Each path below is one point turned by a fixed rotation once a step. After each direction that follows a path, write how fast that rotation turns it, in degrees a step (0 if it stays still).
Each turn is a multiple of 5 degrees from 10 to 175, or 0.
Each row of a path follows its step; steps can be skipped.
Rotation 1:
step 2: [ -1  15 -38 -12 -14 -22   7  15  30 -21 -40   7  12   8   2  -4   9  32
  10  17   5  26  13  -5 -26 -14   5  -5 -22   2  -9  -4   7  13   0  -5
   3   5   2 -34  17   4  -7   9 -17 -17  25  -3  17  -1   1 -13  19  25
   2   7]
step 3: [-28 -17  -9   1   0  17 -19  -9  -2   2   0 -15  -6 -22 -23   5  11   6
  27  -3  21  15   2   6 -12  31   9 -13  10  -8  18  16 -11 -38 -14 -30
 -43 -21  12   1  -8  -7   4  -5 -10   5   6  12  -2   0 -13  10  14   7
  27  27]
step 5: [ -4 -20   1 -23  -2 -17 -20  -5  16 -34  -1  -5   5   2  -3  28  18 -28
   2   4  11 -16   6   8  43 -35 -21 -29   7 -11  11   6  14  -3  15  -2
 -18  10  22 -13   8   2  -9  20  -4   9  -3  18  17 -14   0 -18  13  11
 -21  14]
step 7: [-36  28  12  11  35  17 -38   9  17 -23  -8  -7   9  19  18  28  -3 -13
  -1 -11 -14  12  -9   7   1  23  -8   6   0   7  16 -20   1  -8 -12   2
  -2  23   0  29  10   5   4   4  16  13 -23  15  -7  25   0   7  17 -18
  10  12]
step 8: [ 12  -9  -5  11 -33   3  12   2   7  -6   1  28  22  -1  28   4 -11  -3
  -7  -4   8 -16  -2   5  -9  -1 -17  11  43   0 -15  -5   2  -2  34   2
 -30  32   7   1   5 -15  27  28  -4  23 -15 -22  13   9  22  -1   0  -1
   5 -25]
step 10: [ 16  17  -2  28  30 -49 -13  -1  14  -1   9  14  19  11 -17   6  -8  22
 -23   2 -13 -10 -17  13 -18   0   4 -11  -4  17  12   8   5 -11  10  24
   2 -12  -6  10  10  14   1   3  -8 -21  -8   4   0   8   7  19  -8  -2
  29 -47]
step 15: [  1  25 -27 -10  -3   0  19  -8  18  12  29   3   6  19  37   9  19 -11
  19  -5  -9  12 -26  -8   9  13  16  -8   1   0  -1 -13  12  37 -26   1
  24 -10 -18 -12 -18   1 -22  -1   1 -22  -9 -18  -7   0  17  -8   5   7
 -10  36]
step 16: [  8 -13  12  -1   5  -8  -7   1  17   6  28  -5 -10 -19 -28  -6   2  17
 -10   4  21 -34  18   5 -15   9  19  27  20  -6  -6  27 -17  11   3  25
 -10  -3  -3  10 -20 -25  -6  20   9   7   6   3 -22 -10  18 -20  -2  35
   0  33]
step 21: [-10   0 -20   3 -17  -2  -1  10  21 -12 -43   5  11 -16  31  -6  16 -15
  13  37  25  15  16   4   2   6  -7 -18 -12 -12   9 -14  22   2  17  28
 -10 -18  12 -19 -10 -11  -4   5 -32   5  15   6   6 -14   1   1   3   7
  26 -24]
[  5   0  -6  -1   2  -2   6   3   6  -5   1  -4 -10   1  -1  -1  -4  -3
 -14  -2   2   1  -6  -2   3  -2   1  -7   5   2   1   0   4  -6  -4  -2
   3  -3   9  -4   6   3  -5   0   3  -5   7   0   0   5  -3   4  -4   0
  -6  -4] : 85
[ -7  -4  -4  -3   0   6  -2   1  -1   2   1   9   7  -3  -2   2   4  10
 -10  -3  -3   0   6   4  -9   2  -2   0   0   7   0  -3  -4   4   1  -3
  -1  -7  -2  -6   6  -1   3  -2   5  -5   2   2   2  -2  -4   2  -3   0
   1 -12] : 40
[  5  -3  -7  -7  -7   0   3  -2  -6  -9  -5   5   4   2   4   2  -1  -6
   1   4  -7   6   2  -2   9   2   0   1  -1   7  -2   3   5   5   7  -2
  -1  -3   0 -10   3  -6  -3   5   5   1  -4  -4  -2  -2   6   0  -4  -1
   2   5] : 110
[-2 -1  4 -1 -2  1 -4 -1 10  4 -1 -3  0  4  2 -3  1  3  0 -3 -6  4  7  0
  5  5  1 -3 -3 -4 -4  3 10 -3  3 -7  3 -3  7  0 -2  0  7  7  2  8 10  6
  8  0  1  0  7  2  4 -1] : 20
[ -7  -1   8   5  -6  -1  -2  -5  -2  -2   0   4  -4   3   2   4   1  -5
  -5  -3  -9   4  -1  -4  -4   2   3  -3  -1   2   4   1  -1  -3   7   9
  -3   6   6   2  -1  -2  -5  -3  -7   4   4  -4  -1  -2   2  -4   1 -10
  -2  -9] : 25
[ 3 -6  3  6 -2  0  1  3  3  2  6 10  0  1 -2 -1 -1 -1  7  8  4 -2  0 -6
  5  3  0  6  5  8 -1 -7  4  5 -9  4  3 -5  1  2  2  0 -9  5  0  5  4  7
 -2  0 -4 -1  3 -5  2 -3] : 10
Rotation 2:
step 3: [ 20 -14   3 -26  12 -10 -11  11   3  19  21 -23   7 -24   5  19  11  17
  -6  -3  -9   9 -27   2  21   1 -38 -10  -7   5  18  -9 -31 -14 -12 -26
 -23 -21   8   5  -3   4   6   8 -17   7   3  15  14  32  -3 -21 -26  -1
   2   2]
step 4: [ -1   4  27  21 -31 -16  23  12  18   2   6  14 -18 -24   5 -11 -18 -22
   0 -15 -43  -9  -6 -20 -17 -15  12  -8   5   7   4  -5   5   1   2   2
 -13 -11  -9   1 -21 -12 -31 -27  10 -16 -10  -4  -6 -25 -17 -15  10  19
  -9  14]
step 5: [ -5   8 -13  19  -1  23  -7  24   1 -15   1  -9  21   3 -16  -1 -18  13
 -20  18   5  19  18  12  22 -36  10   2  35 -11  -9  -4   0   8  -7  -1
  26   7  18   9 -13   3  34   5  35  16  10   8  -8   9 -12  14   2  -2
 -32   4]
step 6: [  1  -3   0   8   2 -29 -50 -16  -4 -17  18   4  20   7  24   8   9   3
  29   1   1   4  10   0  -5  15  28   9  -5  18 -10  -4   6   5 -12  17
  -4 -14 -10 -21 -14  10  23  19 -21   6  10  -8  18 -29   7 -28 -15   1
  14 -17]
step 10: [ 12 -19 -16 -11   6  18  -3  10   7 -17  -2  16   7  17   4 -13  -9 -29
   8   4  10 -19   4 -15  11   7  38   7   6  -5   1  29  -4   4 -11  20
  11   4  17  -6 -28  -1  -6  -9 -25   9  18  -2   5  25   8  18  -9  53
   0  -2]
step 15: [ -2   2  -4 -17  14   5 -16  -9   5   2  12  34 -11 -27  18  21  -8  -9
   3 -16  -4   5   6   6 -11  11  -3   2 -12   7  31  -1  31 -23 -10 -34
  13 -40  28 -10   8 -26   8 -13 -21   3   6   6  12  -1 -14  -7 -13  14
  -9  20]
step 17: [ -4 -13 -23 -16 -15   1   7   6 -31   5  14   5  12  -5  -7   5   4   8
  -8  24  16  -6  14 -30   1  10   1  26  24  27   5 -12  23  11  16  -1
 -25  -1   2  25  -8  16  36  21  28   9   8  10   0 -11   7 -10  20 -28
 -11  -5]
step 19: [ 14  -2 -19   3  -7 -22  11  17  -9   5  34  -9 -50 -23  -2 -12 -13 -30
 -34 -16  -2   4 -21   0   2  20  17  -7 -15 -28   1   6   0   7  -7   5
  18  -5  15  -7 -22   1 -21 -10  -7   6   7  -6 -19  -4 -14   7   5 -17
 -14   2]
step 22: [ 27 -12   0  -4  -9 -24  12  11 -19  -7  -9  30  26  15   2 -10  -3  -8
 -12   8  -3   8   8  10   6  13   4  11  22 -16   2 -26 -43 -15   3  12
 -25  13  14  -9  -4   6 -19  13  -6  27   0   8  -5  19   8 -20  21  31
 -21  -4]
[ -1  -1   5   6  -4  -4   4  -4  -4  -4  -4   0  -6  -3   4   3  -3  -7
  -8 -14  -2   1  -2   6  -7  -1 -13  -5   0   0   1  -1  -1   2   3   1
   4  -1   6   3   3  -2   2  -3  -2   0  -1   5  -2  -4   0   0  -1   3
 -10   1] : 95
[-5 -3 -2  6  2  2 -1 -2  1 -7  4 -6  3 -4 -4 -4  1  0 -4 -9  4 -3  0 -1
  0 -2 -2  3  3  6 -6  5 -4  4 -7 -4 -1  6 -8 -6 -1 -3 -4  5  0 -5  0 -1
 -3  7  5 -7 -2 11  6  0] : 170
[  4   1  -2   5   5  -5   4  -1  -1   1   5   6   9  -6  -5  -5   4  -4
   0  -2  -9  -6  -1   6   2   3  -3   1 -11  -6  -4   6   4 -10  -7   9
  -5  -3   4   2  -1   1  -2  -2  -2  -1   0   0   5   0  -2  -1  -2   3
   1  -3] : 120
[-2 -3  5  1  1 -3  4  7 -4 -6  0  0  2 -2 -2 -9  3 13  4  0  0 -1 10 -4
 -4 -1  2 -2  7  1 -2  7  3 -1  3  7 -1  1 -4  5  1 -3  7 -5  0 -1 -7  8
 -4  0  3  3 -4 -2 -6  0] : 90
[-1 -5  5 -4 -3  9  2 -5  0 -1  4  4  0 -2  6 -2 -1 -5  2 -1 -4 -3 -6 -2
 10 -3 -4  8  5  2 -6  3  5  1  7  6  4  5 -5 13  1  2 -3  2  6 -2 -1  1
  1 -2 -5  2  3  1  3  6] : 115
[ -4   1  -6   5   4 -10  -3  -8   5   4  -7   0   7  -3   1   9   6   1
   0   2   3   1   5  -2  -3  10  -1   6   7   0   0   5  -2   3   5   4
   0   3   0   1   4   8  -1   1  -1   1   0   2  -1   1  -9   0   5   3
  -4   2] : 70
Rotation 3:
step 2: [  5 -17  -7  18 -21   1   3  -8   2   8 -10   2   5 -18   8  21 -20 -14
  29  -8 -15 -20  46  -5 -14  35 -21  -4  22  -4   2   8   2 -12 -23  -7
 -20  10  -6  -5  28  -4 -10  -4   8 -15 -29 -19  -2  -7  19   2 -11   2
  17 -41]
step 5: [  4 -11   3   8 -20  25  -4 -21   5 -17   0   2  12   9  -3   3 -32   8
  10   7   7   2  38  14 -17   4   6   3  14   8   7 -10  26 -18  15   7
   2  -2 -37   7  18 -11  -3 -11   4  10 -14 -50 -21  -8 -21   0 -25  18
  19 -26]
step 6: [ 18 -11   8  10  -7   3   7 -18  20  19 -16  -1 -42   6 -14  -6  -6   6
  16  -1  18 -23  20   6 -18  -6 -16   9  16 -35   2 -17  -6 -26  -5  17
 -11 -10  -4  40  39  20  12  -1 -11  10   0 -11 -20  -5  -9  -4   6  10
  -2 -28]
step 7: [  4   0  18  31 -35   5   3 -46   7  11 -13  26  -4  -5  -2  22  -1 -12
  18  17  23 -10  31  13   7 -12  -3  -5  18  -5   1  -9  14  -1  -9 -12
 -31   4 -16   3   2 -24   9  -3  11  -2   8 -39  -2 -20  -9   4  16  25
 -15   0]
step 11: [ 19 -12  -8   3  12 -10  -5 -33  29   8   3  27 -35  -1  -4  28  22  -1
  -6   9 -20  -6  43  -7 -16  -7  23  16   3   3   8  -9  -5   6 -21  16
  -7 -27 -12  -3   7   4  21  13  -8  23  12  -4   0  -1 -22  13 -20  30
 -13  -3]
step 12: [ 21  18  -9  -7  -8  10   4 -21  -1 -13  10  44 -13  -6 -18   6 -13   2
  16   9 -22  19  47  -9  10  -6   9   7   1 -17 -35   5  -2   8 -16  -4
   0  15   5 -11  19   2   3 -19   4  -1 -10 -20 -17  21 -26   5  31  22
 -15 -15]
step 13: [ 19  12 -17   8  14  -9  11  -7  16 -15  14  42 -10  17 -22  -4  -3   0
  22   4  -4  26  12  15 -23  19   0 -21  10  -9 -11 -13   3  -3 -14   6
 -20  -9 -32  -2  18  13   2 -19 -18  33  16  10  20  -9  -9   8 -20  33
 -20  -7]
step 18: [ -4   1 -20  35  -5   1  -2 -10  10   4  17  16  -2  27 -21 -39  -4  -5
  -9  -9   2   6  18 -17  -4  20  21   1  -3  22  -9  -2  18  35 -21  11
  -8   8 -11   7  12  -9  20  -3 -10  20 -15   2  10  -5 -27 -32 -17  23
  24 -26]
step 19: [ 22   2   0  18 -17   9   0 -13 -25   1  46  25  -6   6  -8 -16  27 -29
  14  -6 -11 -23  16  -7 -12  -4   5  14   8   0  -6  13 -15 -30 -11  30
   3  -3  -8  28  21  -6   2   2   7  -1 -23  19  23  10 -17  -6   6  12
  12 -27]
[ 2 -4  9  3 -6  5  3  3 -7 -2  2  4  3 -2  9  4  3  6  2  4  3  5  2  1
 -5 -2  1 -3  4  3  4 -4 -5 -1 -6 -8  5  1  2  6 -3 -4 -4  2 -6 10  4  7
  3 -6  1 -3  1  0 -5  3] : 115
[ 0 -4 -5  2  0 -8  0 -1  0 -1 -2 -1 -6  1 -2  2 -2 -2  0  8  2  4  2 -6
 -1 -4  9 -6  5  1  0 -8 -2 -6  0 -4  7 -1 -1  0 10  2 -1 -4  0 -7 -4 -6
 -4 -7  5  1  2 10 -1  5] : 10
[-9 -9  8 -2 -2 -3  1 -6 -8  0 -3 -1  1 -3 -1 -3  2  3 10 -2  3 -6 -1  1
  0  3 -4  4  1 -2  7  1 -5  0  6  3  2  3 -3 -1  3 -2  7 -4 -8 -4  3 -4
 -2 -4 -4 -2  2  2 12  3] : 20
[  2   0   0  -5   6  -1   1  -1   2  -2  -3   2   3  -6  -3  -6   4  10
 -10  -5  -2  -4   6   0  -3  -6   3  -1   4  -3  -9   2  -2   8  -4  -6
   3   5  -2   7   2   3   2   4  -4  -1  -3  -4  -8  -5   4  -4  -1  -6
   5  -3] : 120
[  1  13  -1   6  -3  -4  -2  -2  -3 -10   0   1  -6   1  -2   1   6  -2
   0  -6   1   1   5   5   0   3   4  -5   0  -3  -1   7  -4   0  -1   4
   3  -1   3  -3   5   1   2   1   4   6   1   3  -2   1  -6  -9  -3   2
   4  13] : 10
[  2  -1   3   0  -2   1  -3   3  -2  -4  -2 -10   3   6   2   7  -3   0
  -2  -5   4  -9   3   5   1   1   0   4   7  -8   7   0   7  -2  -4  -2
   2   1   0 -11   3   1  -1   1  -3  -6   3   0  -7   1   7  -6  -4  -4
  -9  -2] : 10
